[[131 141 138 137 103 119]
 [130 128 137 138 111 122]
 [133 141 139 142 111 111]] yields 137

[[127 128 121 129]
 [131 127 149 121]
 [130 129 138 125]] yields 149

[[127 131 132 153 118 120 123]
 [136 134 134 128 124 125 123]
 [122 113 149 136 121 150 112]] yields 134

[[150 104 143 133 138 125 125]
 [106 146 113 108 116 125 140]
 [129 137 144 121 148 128 121]] yields 113

[[125 125 128 113 123]
 [137 132 125 129 135]
 [115 126 140 114 103]] yields 125

[[139 130 118 155 130 133]
 [122 126 130 118 127 127]
 [140 132 121 151 130 131]] yields 130

[[147 101 134 141 137]
 [131 124 129 130 130]
 [122 128 126 130 131]] yields 129

[[141 110 114 126]
 [128 154 129 113]
 [123 130 122 129]] yields 129

[[142 137 118 122 102 134 143]
 [127 150 117 138 125 130 123]
 [126 153 112 118 115 148 147]] yields 117

[[148 106 146 141]
 [131 129 110 125]
 [102 150 130 119]] yields 110
---
[[148 139 143 149 109 114 110]
 [121 134 140 133 111 134 136]
 [145 108 123 114 119 132 110]] ans = 149

[152 130 128 102 122 117] ans = 152

[102 150 146 111 138] ans = 150

[[155 109 140 128 112 135 103]
 [119 117 132 128 133 128 148]] ans = 155

[121 127 136 107 127 124 151] ans = 151

[118 137 100 116 140 126] ans = 140
---
[[142 129 137 145 145 137 128]
 [140 131 123 117 115 119 103]
 [142 137 130 124 137 121 118]] → 145

[[126 121 133 133]
 [146 155 136 152]
 [135 134 156 128]] → 121

[[116 125 126 133 130 124 126]
 [107 147 130 152 140 138 140]
 [135 125 127 123 125 127 127]] → 130

[[128 127 131 126 120 124 123]
 [115 120 126 116 113 112 119]
 [134 121 130 121 107 115 110]] → 120

[[142 121 128 142 112 121]
 [127 130 128 127 127 127]
 [154 109 131 155  99 115]] → 142

[[147 132 148 128]
 [106 129 136 136]
 [109 126 125 138]] → 132

[[130 113 122 105 144]
 [138 121 134 141 129]
 [136 103 121 138 112]] → 122

[[128 119 129 120]
 [128 146 129 124]
 [128 152 128 134]] → 119

[[124 126 128 150]
 [133 125 112 116]
 [138 127 157 122]] → 126

[[134 111 132 110]
 [126 127 138 126]
 [123 151 130 119]] → 111
---
[[106 127 134 140 119 132]
 [135 127 127 125 131 125]] -> 119

[114 139 125 157 130 137] -> 125

[[101 141 126 117 153 129 111]
 [108 155 132 134 146 144 105]] -> 105

[[112 128 112 129 106 134 136]
 [118 111 118 142 136 116 141]] -> 111

[102 129 138 113 148] -> 113

[103 115  99 129 143 153 112] -> 103
---
[130 132 140 146 150 153] ans = 130, 153

[132 117 103 150 121 151 144] ans = 132, 144

[141 121 117 138 138 136 105] ans = 141, 105

[[135 126 135 143 139 136 118]
 [136 115 112 128 132 122 107]
 [124 134 125 133 126 146 126]] ans = 135, 126

[156 145 146 136] ans = 156, 136

[126 120 124 106] ans = 126, 106

[116 101 124 102] ans = 116, 102

[134 122 104 123] ans = 134, 123

[[123 111 131 113 118 134 117]
 [152 112 118 116 132 138 116]] ans = 123, 116
---
[[128 144 120 132 125 126]
 [131 152 130 138 133 130]] -> 120

[[126 107 123 124 114]
 [117 149 126 133 137]] -> 123

[[110 144 115 130]
 [130 114 126 104]] -> 115

[[138 142 108 123]
 [151 121 110 132]] -> 108

[[130 125 127 134 124]
 [130 119 145 152 134]] -> 127

[[139 130 141 139 151  98 126]
 [134 116 118 131 131 138 139]] -> 141

[[130 155 151 144]
 [142 136 152 120]] -> 151
---
152  135  150  143 -> 135
140  113  133  143  145  154  108 -> 145
151  128  149  154  154  150  152 -> 154
142  118  140  138  112  149 -> 138
137  110  141  150  119 -> 141
102  144  121  155 -> 144
119  141  125  104  109  130  135 -> 109
102  137  139  114  141   99  119 -> 141
---
[120 129 116 135 118 123 104] Out: 123

[[ 98 107 118 106 114 130]
 [134 118 122 122 153 127]] Out: 130

[133 132 157 130 131 129 129] Out: 132

[[132 119 133 134 125 128 112]
 [136 116 135 139 125 122 102]
 [117 132 123 121 125 117 140]] Out: 136

[127 135 123 158] Out: 127

[134 152 125 143] Out: 134

[[146 122 127 119 115]
 [118 150 140 132 125]
 [125 125 134 119 104]] Out: 140
---
[136, 130, 138, 120, 103, 132, 138] result: 103
[112, 101, 142, 99] result: 101
[134, 110, 111, 124, 151, 134, 134] result: 151
[112, 148, 149, 141, 117, 108, 150] result: 117
[127, 111, 157, 153, 109, 133, 110] result: 109
[121, 118, 103, 145, 128] result: 103
[132, 129, 142, 150] result: 129
